[[  7   6   1 -25 -20  -1  84  19  30   0  16 -23]
 [  7  12  -5 -25 -25  -9  87  17  40  -3  12 -23]
 [ 53  35  63  53  47  20  38   6  28  50  48  36]
 [  5  -6  -7 -30 -26  -5  84  32  32  -7  14 -36]
 [ 49  -8  39   0  24  26  63  11   9  41  51  11]
 [ 67  24  82  66  73  47  14   6  12  68  64  46]
 [ 30  52  32  40  29  21  30  -6  47  29  26  21]
 [ 46  40  55  50  51  40  18  -4  30  47  43  33]
 [ 51  27  44  29  52  59  16 -20  21  53  49  35]
 [-18  54 -22 -13 -37 -18  74   6  71 -23 -15 -27]] Out: -27

[[-56 -44  50 -32 -47  14  38]
 [-29 -98  25  13  66  57 -47]
 [ -6  53  -3 -21   9  47  49]
 [ -3 -51  53  12  75  50   7]
 [ 40 -37 -43 -20   3 -35  -3]
 [ 26 101  11  70 -37  -6  11]
 [-38 -81  52  -9  11  68 -31]
 [-50  27  67  85 -34  68  62]
 [-25  51  33  43  75  50   9]] Out: 9

[[ 16  65   0 -12 -32 -18  14 -46 -33  77 -50  27  -7 -35]
 [-35 -23  27  26 -77  -9  35   2 -20  26 -19 -13   0 -94]
 [ -8 -17  68  -3 -32   1   5 -20 -15 -34  23 -44  83 -50]
 [ -5 -17 -46 -38  16 -46 -52  18 -55  -4 -10  -7  86 -17]
 [ 25  57   6 -20 -48 -12  10 -61 -32 -26  -7 -32  71 -42]
 [-48   0 -73 -39 -19   3  66  29  23  -9  47  16   3  46]
 [ 38 -30  44  40 -64 -71  29  29 -20   1  17  13  38 -18]] Out: -18

[[-69   6  15  41   9   7  25  45 -27 -46  39  13]
 [ 53 -10 -31  48 -68 -29 -15 -28   8  51 -51  26]
 [-16  -3  90  18  41   8  86  11  46  18 -14 -18]
 [ 19 -32 -18 -47  -1  -4  -5  -9 -26 -48 -52  79]
 [  1 -18 -28 -77   4 -17   0 -15  31  -1   8   6]
 [ 29  77   5 -36  24 -65   0 -26 -31   3 -41  80]
 [ 11 -76 -47  46 -43 -73  31  -7 -12  55 -98 -14]
 [-18 -52  52  15 -54  17  57  -3  -1  74  48 -12]
 [ -8 -33  39  21 -51  39  -3  15 -48 -21  -1 -27]
 [ 12   5  68  29 -14  57  19 -26  16   0  -4  61]
 [-17 -32 -55   8  27   5 -21  49 -44 -23   0 -19]
 [-68  39 -19  11 -32 -84  35 -11 -53 -46 -37  21]] Out: 21

[[-26 -53  98  38  11 -85  16 -56]
 [-23  25  77 -36  -3 -27  53  67]
 [-74  18  13  27  81   8 -14  -3]
 [-94  84 -25  -7 -73 -72 -58  76]
 [  9  75 -17 -36 -39 -57   8 -10]
 [  0  98 -14 -32  27  24 -78  48]] Out: 48

[[ 41  59 -59  17 -35 -15 -55 -18 -39 -51]
 [ 21  33  46 -82 -56  40  44  30  11 -28]
 [ -6  47 -10  59  11  17  68 -51 -47  34]
 [ 13   7  79 -13 -13  54 -66 -47  19 -65]
 [-19  41  52 -33 -39 -20   6   0  14  14]
 [ 38  54 -36 -26  54  50  38 -43 -69  16]
 [ 11   9 -69  29  -8  14   0  37  25 -31]
 [-63  54  68  43  56  -1  63  -4 -63  50]
 [-29  36 -80 -62 -60 -15 -12   9 -73  31]] Out: 31

[[-47 -35  -3  48  25   0   0  42  59 -42 -20]
 [ 86   9 -19  -4  46  -5   4  45 -29  21  41]
 [  2 -45  -9   0  83 -18   5  78  27 -28  -9]
 [ 78   0   1  43  56 -36  20  46 -11   6 -27]
 [-31 -21 -28  42 -14 -31  -1   4 -11  44 -93]
 [-15   0  22  56   6 -36  -5  13  64 -74 -26]
 [-28 -49 -52  -8  27  -9 -27  77 -17  37   0]
 [ 36   2  52  39  43 -25  23  29  -9 -33 -58]
 [ 87  43 -26  62 -10 -33   5   1  -3  18 -21]] Out: -21

[[ -2  18  -4 -38  -2  12 -11]
 [  1  35 -11  -1   8  -3  38]
 [  5  23 -31  11  -7   4   9]
 [  9 -14  99   2  -9   9  18]
 [ 13 -31   2  -5 -21  -9   1]
 [ 36  -1 -55 -33  -3   8   9]
 [ 17 -70   1  36   9   8  -7]] Out: -7
---
array([[ 128,  324, -466,  473,   81,   38],
       [  80,   44, -478,  597,  -97,   -7],
       [ 361,  264, -856,  330,  391,  289]])	330

array([[1, 1, 5, 5, 5],
       [8, 7, 4, 4, 4],
       [3, 4, 5, 4, 5]])	5

array([[ 36,  -9,   1, -18],
       [ 25,  -9,   3, -20],
       [  6, -12,   7, -26]])	-12

array([[170, 442, 667, 602],
       [697, 807, 558,  68],
       [621, 585, 671, 290]])	585

array([[7, 3, 4, 5],
       [7, 5, 3, 2],
       [6, 6, 2, 1]])	6

array([[45, 85, 51, 84, 80,  6],
       [79, 42, 49, 64, 85,  6],
       [59, 93, 67, 50, 55,  6]])	50
---
[ 49 -21  93 -64  99] | 93

[[  3 -26  33 -14  56]
 [-31  -4 -43  71 -87]
 [  5  10  -5 -53   5]] | 33

[ 32 -30 -25  77 -11] | -25

[ 0  4 87 -7 72] | 87

[-17 -85  25  -4   5] | 25

[-41 -34   4 102   6] | 4

[[ -8  -2   0   1   4]
 [-98 -74  86 -95 -97]] | 0

[-22 -26  20 -86  62] | 20

[-102   11   35   66  -40] | 35

[-58  39  91  73  30] | 91
---
[[25, -73, -85, 58], [-76, -89, 98, -26]] | -73
[[-4, 23, 14, -35, -3, -48, 21], [-20, -90, -60, 37, -34, -2, -32]] | -3
[[22, 28, 24, 34, 22, 18, 16], [1, 84, 16, 27, 68, 7, 5]] | 22
[[-49, -16, -29, 39, 55, 66, 90], [6, -75, 12, 64, -82, 5, 87]] | 55
[[13, 15, -15, 13, 34, 16, -13], [-54, -52, 76, -26, -72, -63, 27]] | 34
[[-49, 81, -52, -30, 103], [67, 28, -44, -81, 6]] | -52
---
[[ 86  24  61 -75  51]
 [-54  15  39 -28  16]] >> 86, -75

[[ 91  -6  28 -20 -57 -58 -37]
 [ 61  46  45 -81  -7 -48 -65]] >> 91, -81

[[-93   2   0  78]
 [ 29  28 -72   0]] >> 78, -93

[-30 -37  66   9  57 -99] >> 66, -99

[ 62  68  50  61  18  74 -12] >> 74, -12

[ -8 101 -74   2] >> 101, -74

[ 92  -3  -8 -71] >> 92, -71
---
[ 0.104 -0.173 -0.160  0.026  0.090] --> 0.104
[  78.1   87.1  -22.2  170.2   -6.3 -139.8] --> 78.1
[  54.459  -58.187 -100.358 -101.892   24.707  180.859 -154.623] --> 54.459
[-0.777  0.526 -0.639 -1.089 -1.612  1.650 -0.550] --> -0.777
[ 16.61   0.72  -7.61   7.69 -14.29] --> 16.61
[-0.01 -0.12  0.05  0.13 -0.14  0.18 -0.14] --> -0.01
---
755,469,254,216,239,308,272 -> 308

34,100,110,77,84,176,226
133,53,49,70,148,75,168
50,62,70,46,52,131,226
-> 131

224,500,932,424,113 -> 424

122,64,225,173,51,50,155
157,154,161,160,152,151,158
-> 151

5,4,3,5,4,5
5,5,1,3,4,5
6,8,3,7,4,6
-> 4

195,132,160,133,53 -> 133

38,43,57,54,50
77,69,8,55,62
44,43,56,41,41
-> 41

3,4,2,3,8 -> 3

90,48,68,65,6,40 -> 6

8,8,8,6,1,6 -> 1
---
[[ 28   7  31  -2  16]
 [ 13   4 -26   7  13]] value 31, -26

[379 768  52 469 331] value 768, 52

[925 692 118 861] value 925, 118

[[841 244 711 421 383 408]
 [960 277 320 703 678 690]] value 960, 244

[  4 159 227  73] value 227, 4

[[-25  41  13   8  -5]
 [ 12  10 -20  22 -27]] value 41, -27

[[51 63 56 71 19 61]
 [36 56 17 26 78 14]
 [70 38 15 43 43 25]] value 78, 14

[9390 8203 5515 1468 2623 3975] value 9390, 1468

[[ 28 -37 -16   1  32  -9]
 [ 19  24  -7  34  -5  11]] value 34, -37
---
[[-77  59 -16  75]
 [  2  74 -38  26]]
-38

[[ -47  -28   -9   42  -21    3 -102]
 [ -31  -42  -23  -34  -47    5  -56]
 [ -54   -7  -49   50   25   26  -75]]
5

[[-68  57  77  83]
 [-62  58  60 -72]]
60

[[-42   6 -18 -50 -36 -33 -37]
 [  1 -77  -3  32  10  54  15]
 [ 23 -37  13  -4  -4 -16  61]]
54

[[-26 -76   9  57 -42  41]
 [  7 -95  69  78  -7  13]]
-7

[[-17  16   7 -33 -10  25  18]
 [-18  12 -23  20 -93 -29  21]]
-29

[[-85  56  91 -79]
 [ 99  74 -90 -11]
 [-23  82  62 -29]]
-90
